One turning vector, and how many ticks it has turned
The counts run from 0 to 217.
[ -4  -1  -5  -9 -20 -18  25 -30   7   0  50   5  12 -13  11  -4  24   9
  11 -21   1  15 -15  -2 -23  -9   5  41   9 -27 -13  -7 -19  47 -32  26
  10  15  14   6 -15  14 -31   9 -22 -15 -10  19  19  45  22   7  -8 -15
 -23  34 -18  11 -19 -12  -9  39 -21  -8  -2 -30  34 -26  -1  -2] : 57
[ 13 -33  22   9  -6 -14  20 -31  28 -47  15  50  14  -3  11 -20  13  -6
  -5   2  12 -22  12  16 -25  17 -13  39  22 -10   9 -32 -17   6 -23  -1
 -33  12  38 -11 -30   0  17  -3  -8  -2  10   7 -10  31   3 -39 -10  15
 -37  -8   8   2 -11 -30 -31  27 -11   7 -18 -11 -27 -32   9   2] : 153
[-25 -12 -24  -6 -20  10  10 -11  24  -3   5  32   3  36  22  -8   6  19
   7 -24  37  -9 -19  11   3  15 -12  35   0 -12   4 -29   2  -2 -23   9
   1  16  -4  10 -10  15 -53  24 -43   6 -25  42  14  38  -1 -20 -25 -26
  -7  18 -20   1 -12 -20 -13  -3 -16  -8  -3 -14  -4 -42 -10 -26] : 50
[-29  -6  -5   6  -5 -33 -11 -38  -4 -11  27  32  27  -6  18   3  11  22
  12 -12  31  -7  -1   9  -4   4 -10  53  19 -17  11  -7  -6   4 -25  -8
 -10   2  42   4 -23 -12  -2  -3 -26 -15  -6   5  -8  34  14 -29   3   3
 -40  19 -30  19  -9   9 -46  44 -24 -16  -4 -20   6 -26  25 -17] : 14
[-23 -15   7  23  -9 -16  25   2  12   7   4  43 -10  16  24  -4  -2   1
   5  11   8 -23  -5  -8 -36   4 -21  35   1 -25 -25  -9  -1   7 -43  20
  18  32  38   1 -30   2 -19  -1 -30  -6   8  21  12  42 -16 -35 -24 -19
   5  15 -12 -15  -1 -32   3   6 -31  16 -21 -26   7 -33   1  -9] : 103
[-16 -22  33  11  -9   3  28  10  -6 -33  15  27  19   6  -4   3  -4  20
  -8  26  21   9  -6   9 -45   8 -22  49  38 -24  -4 -18 -12  -5 -36  10
  -7  32  55  -4 -33 -26  -1  -5 -13  -8  16  -7  15  19  23 -10 -31   4
 -23   1 -18 -19 -47 -29 -14  12 -13   0  -8  -8   0 -14   8  37] : 89
[-26 -42  18 -12  -7  14  21  40  11 -55  -5  36   9  13  12 -18   7  -4
  -9  -7  16 -15 -40  20 -29  11 -18  46  16   5  -9 -41  -8 -18 -18  -2
   4  35  18   5 -24 -16 -18 -10 -32   0  18  30   5  26   3 -23  -7  20
  14   6 -10 -19 -38 -41   2   1   1  12 -14 -16 -14 -11  11  20] : 38
[ 11 -21   8 -17  -8   2  15 -32   6 -39   4  33  32  18 -10   2  16  24
 -11 -15  29  20  18  20  -7  39 -15  29  45   4  28 -16  -7   7 -16   8
 -27 -11  25  -1  -6   6 -38   2 -31  -5  -1  16   4   9  22  -2  -3   9
 -40   7   3 -12 -15 -20 -43  22 -37 -28   5   4 -20 -23   0   5] : 79
[-15 -53 -11 -25   2   9  18  -2  22 -38   6  25  14  10   5 -18   7   4
  -4 -25  35 -11 -27  35 -15  24 -23  40  14   0  -1 -26 -12  -9 -12  -6
 -13  26   4  11 -33  -4 -39  18 -25   3   6  59   0  15   9 -12 -15 -14
   0   4 -20   0 -52 -36   2  18   3  -8  -4   0   2 -14  -5   0] : 174
[ 10  -7  12  -6 -25  16  17 -22 -25 -23   9  39  27  10  -2  -4  10  26
  17  -4  38   7  42  11 -28  25 -21  37  37   0   8  -6  -1   3 -21  18
   4  12  26  -3 -16   5 -15   6 -25  -2  -6   8  -2  15  34 -19  -5  15
 -53   8   4  -2 -26 -11 -32   3 -33 -10 -29 -17   0 -33   6  14] : 215
[-12 -18   8 -20 -20  -9 -17 -23   9 -36  12  38  -3 -29  17   2  28   1
  18 -24   4  36 -19   4  20  11   6  40   2  -2   5 -26  -7  11 -30  -5
   8  13  24  16  -3  -9 -35 -26 -32  -6  12  29  -8  39   3 -10  25  36
 -11  40  -4 -14   8  -2 -23  30   5  21   0   4   1 -38  36   6] : 70
[-19 -25  31  -9 -13 -17  18 -18  -2 -38 -13  23  23   4   9 -14  21  17
   3 -16  -3  27   6  -8  -3  33  -5  53  38 -16  10  14  10  -2 -20  23
  -4  20  43  27 -10 -19 -23 -14 -33  12  -3   0  17  39   6 -17  11  -2
 -28  10   4 -20 -15  -9 -22   6 -24  -8 -18 -29   4 -41  18  15] : 209
[-25 -22  22  -9 -20  -2 -11  -6  11 -43  -9  47  20   4  27  -8   8  15
  15 -28  16  36 -22   7  21  34  -2  56  13   4  13 -22   0 -28 -15  -5
   5  25  20  26   9 -12 -31 -17 -43  -2  -4  -3  -3  19   0 -22   7  37
 -14  27  -2 -14  -3   8 -17  -3   8  16  -4   1 -12 -56  29   4] : 207
[-43 -28  21  10  -6 -17   6  12   1 -31  12   9  22   8   9   4  -9  36
   0  -1   0   0 -29   1 -16   9  -4  55  17 -11  -1 -27  -6   8 -29   4
   3  18  37  17 -34 -23 -19 -29 -36   7  -2 -20  31  27   3 -34 -15   1
 -26   9 -19   1 -16 -22 -23   0 -24 -19 -10 -49  -1 -28  17  35] : 87
[-45 -17  17  10  24 -26   0  -5  22 -15  20  30  13   3  15   9   8  32
  -9 -12   9  -7 -36   0   3   9 -21  70  30 -18   3 -28   6 -16 -29  -1
  -6   0  29  20 -14  -8 -22 -15 -51 -18   9  15   4   6 -11 -20 -13   2
 -12  13   3  -9 -10 -11 -24  12 -24 -23  -4 -22  -8  -5  26   2] : 145
[ 15 -36  -5   9   3 -21  40  -8  17 -11  43  48   4  13  14 -22   0 -12
  -7 -14  18 -17  -2   4 -29  19 -31  31  21   5   5 -29 -28  15 -20  19
  -9  16  -3 -16 -23  25 -39  34 -11 -13  10  17   3  21  11   8 -41   9
  -1  18   4   8 -25 -25  -4  27 -34  -8  -8  -5   3 -36 -24  -9] : 110
[-24 -15  16   2  -1 -20   4  -9  20 -38  28  25   5  -5   9   9   9  11
  -2  -3   3  26 -35   1  -4  -5   4  38  11 -22  -3 -48 -29  40 -34 -15
 -18   2  35  -5 -26  -8 -18 -21 -17  -9   1  18  24  27   0 -12   5  -3
  -2  14 -15 -12  -1  -5 -27  48  -6  20  27 -27 -12 -11  22  23] : 196
[-10 -14   1  14 -10  -8  13 -16  15 -36  35  23  17  11  -8  21   2  21
  -5  -3  34  -1  -8  28 -14   7   4  25  21 -20  18 -57 -21  24 -32 -29
 -26  -5  29  -5 -36   1 -22   4 -31 -14  -7   4  10  17  19 -32  -3  10
 -16  10 -24  28  -9  -3 -40  28   0  -4  14 -20  -4 -29  19  12] : 138
[  0 -12   2   4 -13  -7   6 -10  21  -5  29  44   7   4  10  27  11   7
   2  -4   4  32 -43   0   6  13  -2  41   8 -14   0 -48 -16   8 -30 -16
  13  14  -4  -4 -11  16 -54   9 -42 -31  22  17   4  23   4 -13 -18  33
  23  50 -10  -3   7  -2 -10  19   0  15  19  -5   2 -40  21 -13] : 191
[ -2 -22   2  -7 -24  16  24  13  -3 -41  22  34  -4   6   9 -18 -21   2
   4   2  51   3 -11  15 -36   8 -20  30   8  15  -6 -41 -40   8 -23   6
  -1  36  17 -20 -24   4  -9   3  10   9  10   9  13  17   7 -11 -36   1
  -8   7 -25  -6 -50 -18 -10  13   1  22   6   2   0 -39 -17   7] : 169
[  0 -48  37  -1 -21  -2   2 -12  14 -44  -7  47  24  -5   8  -6  16  -7
   8 -26  19  29 -27  11   2  33 -13  47  30  -7  21 -26  -8 -36 -12 -12
  -4  15  26   5   6 -16 -23 -11 -30  -8  11   0 -14   7   2 -12  12  46
   0  34  11  -9  -5   5 -17  13   9  24   3  10 -14 -52  24   9] : 206
[-36 -12 -10   0 -13  -8  23   9 -11 -28  20  15  15  -3  25 -14  -2  29
   8 -19  19  -9  -1  12 -34  13  -8  40  -5   9  -8 -22 -26  17 -20   8
  22  30  22  -4 -17   7 -18 -20 -21  14 -16 -14  32  51  -8 -18 -26  -5
 -24   1 -20  -7 -19 -24 -12  12 -38 -10 -23 -55  20 -40  -4  14] : 166
[-29 -35   7  14   4   1  27  18  18 -33   0  50   6  15  15  -5   0   0
 -17 -25  18 -28  -8  11  -9  30 -20  40  23   4  -2 -30 -10 -13 -18   6
  15  19   3   7  -4   9 -42  -8 -56  18  -3  21  19  26 -22 -19  -5  10
   9  10  18 -17  10 -33 -15  -2 -34   3 -17 -33 -18 -48   7   0] : 160
[-37  -5  -6  -8 -20  16 -20  -4 -19 -18  15  39  15  12  23  -6 -15  30
  17   2  44 -12  -8   8 -17   6 -18  59   5  -1 -10 -28  -5 -32 -24   3
  -4   9  29   1 -22 -10  11  -3 -38  -7 -13  -7  -2  25  22 -24 -26   8
 -41  18 -29   8 -36  -8 -31  -5 -11 -12 -26  -7 -14 -28  10  -3] : 92
[ -7 -11  -3 -34 -35  15  12 -20  16 -16  14  14   5  -9  11 -17  31  -6
  21 -13   8  32 -21  20 -11   4   3  38   5  -5  -8 -13 -12  20 -29  19
   3  38  15  16 -25  -5 -30   5 -19  -3  19  46   3  56  27  -3  -8  -9
 -15  28 -23   3 -30 -43  10  15  14   0 -21  -5  27 -29   6  -2] : 179
[  0 -17 -10  19 -10 -11  12  -7  28 -31  27  31  10  17   2  23   7  14
 -11 -26  45  10 -46  15  -4  10   0  26  11  -3  19 -55 -29   7 -26 -24
 -10   8  -2 -17 -16  -4 -50  26 -20 -20  -8  -4  12   9  30 -18 -27  14
   8  24 -25  16  -9   0 -18  32   4   5  29  -5 -12 -48  10  -3] : 2
[-21 -13  -9 -30 -44   6   7 -19  19 -30  11  24   0  -2  14  -5  27  -3
  25  -8  16   5 -30  25  -8   5  11  29 -19 -11   2 -26 -10  30 -33  -3
   0  27  28  18 -37  -1 -34  -3 -14   7  -4  43   2  57  16 -26  10 -16
 -15  13 -33   3 -16 -37  -4  16  12   8  -6 -21  14 -22  13  -3] : 180
[ -8 -26  41  13 -25   2  24  -6   6 -50 -17  37  19   5  -4   7  22   7
   0   3  16   9  14  26 -31  14  -5  28  26 -15  11 -25  -9  13 -16  -1
  -6  29  60   6 -29 -17 -25 -13 -24  13  15  21  18  28  -1 -38  14  13
  -8   5   3 -10 -10 -24 -28  19  -1  22   8 -14 -21 -32  29  25] : 211
[ -2  -3   5 -18 -10 -18  -3 -18 -18 -15  -2  41  18   9  23  12 -13  39
   1  -5  30  32   5  -1   6  29 -23  39  18   8  13 -12   2   0 -28  17
   3   3  35 -10  -5  -9 -31 -10 -15  11 -13  -5  12  26  27 -27 -28  27
 -42  25  -7 -26  -2  12 -38  12 -52 -10  10   5 -13 -48  15 -17] : 77
[-25  10  -2   3 -24  -1  12  -1 -27  -1  13  28  13  -2  13  42   6  28
  17   5  26  26 -12  -4  -7   2   2  30   7 -13  -4 -19 -11  17 -48 -10
  27  18  40   3 -15 -16 -42  -7 -43  -8   7   4   3  25  27 -23   0  23
  -5  44 -32  -9  10   0 -14  13 -16   4   4  -6  -1 -43  34   5] : 134
[-18 -20 -13 -22  -5 -23   6  -5  10 -14  34  29   6  -8  33 -26  17  19
   6 -26  -9  25 -37 -14   6  14 -18  56   2   8 -18 -15 -14   8 -24  26
  18  26  -2   5  15  31 -44 -12 -25   2 -10  17  19  39  -5  12 -36  -4
 -11  34   5 -20 -29  -8   0  10 -16 -11  -2 -17  22 -38 -18  -7] : 114
[-25 -12  -3  -9 -14 -12   2 -20  12 -12  -9  14  17  14  19  11   9  36
   6 -37   9  36 -22  10  26  28   1  47   7  -7  23 -19   3  -3 -33   5
   0  17  23  14   2   1 -70   0 -34  10 -19  21  14  30  14 -17  -2 -16
 -14  20 -11  -4  -3  -5 -19   9 -12 -18  20 -12   7 -45  16 -22] : 129
[  0 -24  -9 -21 -31  -5  18 -16  -9 -14  18  16  13 -21  12  -5  22  -5
  27 -13   1  34 -19  11  -9   3  -9  48   9  -7  -3   6   9   3 -16  23
  13  41  12  26 -17  -9 -29  15 -22  -5  18  23  -9  49  32  -5 -20   8
  -1  36 -27  -1 -38 -33  20  10   1  -3 -27   3  38 -27   1  -6] : 178
[  7 -20   2  -1  -2  -5  29 -11  36 -10  38  41  16   1  -7  13  26  -6
 -14 -11  15  14 -43  15   4  12  -4  33  27 -20  11 -50 -20  14 -26  -3
  -6   8   3  -9 -15  12 -52  23 -44 -33  13  36  -6   9  12  -2  -9  15
  11  37  -2   3   0 -17 -11  27  -4  14  27   5  -7 -29  20  -9] : 190
[ -7 -16 -21  -2   5 -20  20 -30  16   5  37  30  13  11   4  12  25  20
  -7 -29  19   2  -7   3   5  25 -20  34  31 -13  11 -13   1  23 -26  13
 -16  -7   4  -4 -12  16 -55  30 -29 -18   1  37  -4  24  23  -4 -26 -14
 -15  22   1   6  -6 -22 -24  27 -43 -30   9  -1   7 -21   1 -23] : 188
[-11 -43  13  15   4 -22  32   2   3 -28  23  41  13  -7  11   0 -15  20
  -9  -4  15 -24   8   6 -35  29 -16  30  20  14   6 -19 -30  13 -22   4
  -2   8  22 -22 -18   6 -14 -19 -23  10   7 -27  14  22  -1 -35 -41  13
 -32  -3  -1  -4 -26 -28 -19  13 -43 -23 -14 -33   8 -32 -11   5] : 30
[-26 -35  40  13  21 -29   9  -4  13 -17  24  30  22  -4   5  14   9   7
 -15   3  -6   2 -26  -9 -16  20 -29  69  57 -24  -7  -5  12 -11 -17   6
  -9   2  33  22 -16 -19 -21  -9 -41 -25  25  15 -14  19  -7 -20 -18  17
  -4  21  10 -20 -25 -16 -13  23 -25 -15  -9 -15   3   4  31  10] : 146
[-21 -16 -10  -9  -2 -26 -17 -20  10 -38  17  36  28   4  32  -7  12  26
  -6 -38  33  -2 -19   4  12  20 -17  51  13   5   7 -28 -15 -10 -14 -20
 -24 -11  26  -8  -7 -13 -16  -2 -27   5 -14   7 -10  14   6 -12   0  22
 -31  23  -8  -5  -6   9 -50  36 -22 -16   6 -11 -19 -26  13 -22] : 202
[ -4 -10  30   1 -27  25   2   2 -19 -40  14  43  12  10   5   1 -17  11
   3  17  32   4  -2  12 -34   1 -29  47  24 -12  -9 -30  -9  -8 -29   8
 -12  18  45  -3 -43 -21  10  -6 -14 -14   9   7   1  13  18 -24 -22  20
 -18   9 -27 -15 -45 -23 -27  14   6  15 -11  -2 -12  -8  18  33] : 90
[  8  19 -11 -10 -32  24  11 -12  -1 -21  27  60 -13   4  16 -21  -2  -1
  22   2  33   3  28   8 -37  -1 -14  30  -1  -3 -15 -40 -29  20 -32  18
   8  19  11 -13 -21  31  -6  16 -32  -9   0  48  -2  32   1  -5 -10  10
 -30  27  -9 -12 -14 -24 -14  19 -18  26 -27  -1 -10 -35  -6   0] : 106
[  4 -16  13   4 -21  -5   5 -20   3  -8   0  57   1  13  38 -37 -15  12
  10  -5  24   5   9 -18   2  33 -37  54  13  10   9  -9   0 -25 -33  30
   2  24  23 -11  -3  13 -17  -3 -27   0  -1 -16  -4  24  -8 -30 -38  18
 -32  22  10 -19 -15 -11 -25  -9 -45  -3 -13   2 -15 -51  -8 -18] : 156
